128 stands for zero in the data rows.
Here are some points, each followed by its number:
[ 32 113 111 109 146 116 114 143] 0
[154 134 165 167 128 149  82 117] 1
[ 90 103 155 160 137 134 116 122] 2
[195 163 120  93 158 108 153 150] 3
[159  95 102 108 107 148 143 101] 4
[141 133 110 135 133 133  98 122] 5
[132 140 113 123 132 117 119 143] 6
[145 113 122 143 120 144 120  88] 7
[ 72 116  98  98 106  92 163 160] 8
[133 145 133 127 139 128 143 141] 9
[122 129 145 174 118 143  94 114] 10
[ 85 117 116 126 112 118 157 134] 11
[139 114 102 108 115 115 130 145] 12
[117 127 116 147 111 121  76 136] 13
[ 81 161 122 158 124 115 110 152] 14
[180 140 152 163 133 139 116  95] 15
[117 130 162 104 144 133 148 117] 16
[ 77 153 115  87 171  85 103 193] 17
[ 96 152 123 115 149 112  91 146] 18
[168 154 102  98 145 117 137 142] 19
[124 139 158 174 139 129 103 104] 20
[ 49 108 103  97  62  83 156 181] 21
[ 88 124 128  99 116 118 139 149] 22
[117  97 143 142 126 129 108 122] 23
[136 141 135 137 139 124 139 125] 24
[ 71 146 126 164 134 126 108 123] 25
[167 186 168 168 162 131  96 140] 26
[154 153 162 127 133 104 104 155] 27
[136 128 100 116 129 104 112 150] 28
New points follow, each followed by the numbers of its two nearest points above by angle, nearest first.
[168 200 170 151 171 129 104 153] 26 27
[114 142 122 127 134 114 129 149] 17 14
[128 134 142 126 116 142 142 140] 9 16
[143 104 157 125 142 115 149 140] 16 3
[117 125 137 128 138 138 136 113] 16 2
[190  77  86 103  96 152 133  95] 4 7
[110 155 173 172 151 142 122 106] 20 10
[191 115 161 149 131 161 132  96] 15 7
[ 61 118 129  79 100 109 148 164] 22 21
[130 106 124 132 115 153 122  94] 7 4
[178 142 135 107 157 135 146 125] 3 19
[101 123 126 115 146 125 139 121] 0 11
[161 156 181 144 165 124 112 135] 26 27
[127 134 121 129 131 136 136 114] 7 4
[138  83 102 112 112 133 127 103] 4 7
[116 173 120  88 182  87 105 178] 17 18
[129 106 123 144 117 151 121  90] 7 4
[113 106 139 151 129 168 149  73] 7 2
[176  85 108 106 116 159 139  78] 4 7
[160  77  94 101  93 135 134 108] 4 12
[133 120 118 143 125 140 124 108] 7 10
[157 214 133 144 169 134 107 147] 26 9
[106 155 113 105 170  93 112 178] 17 18
[111 148 174 117 179 165 138 107] 16 24
[101 148 184 111 187 162 133 107] 16 24
[143  93 162 114 128 109 158 161] 16 12
[135 125 134 112 136 135 142 125] 16 3
[ 50 145 112 174 137 121  99 129] 25 14
[105 141 172 108 143 129 148 108] 16 24
[143  82 128  91 124 150 166 100] 4 16
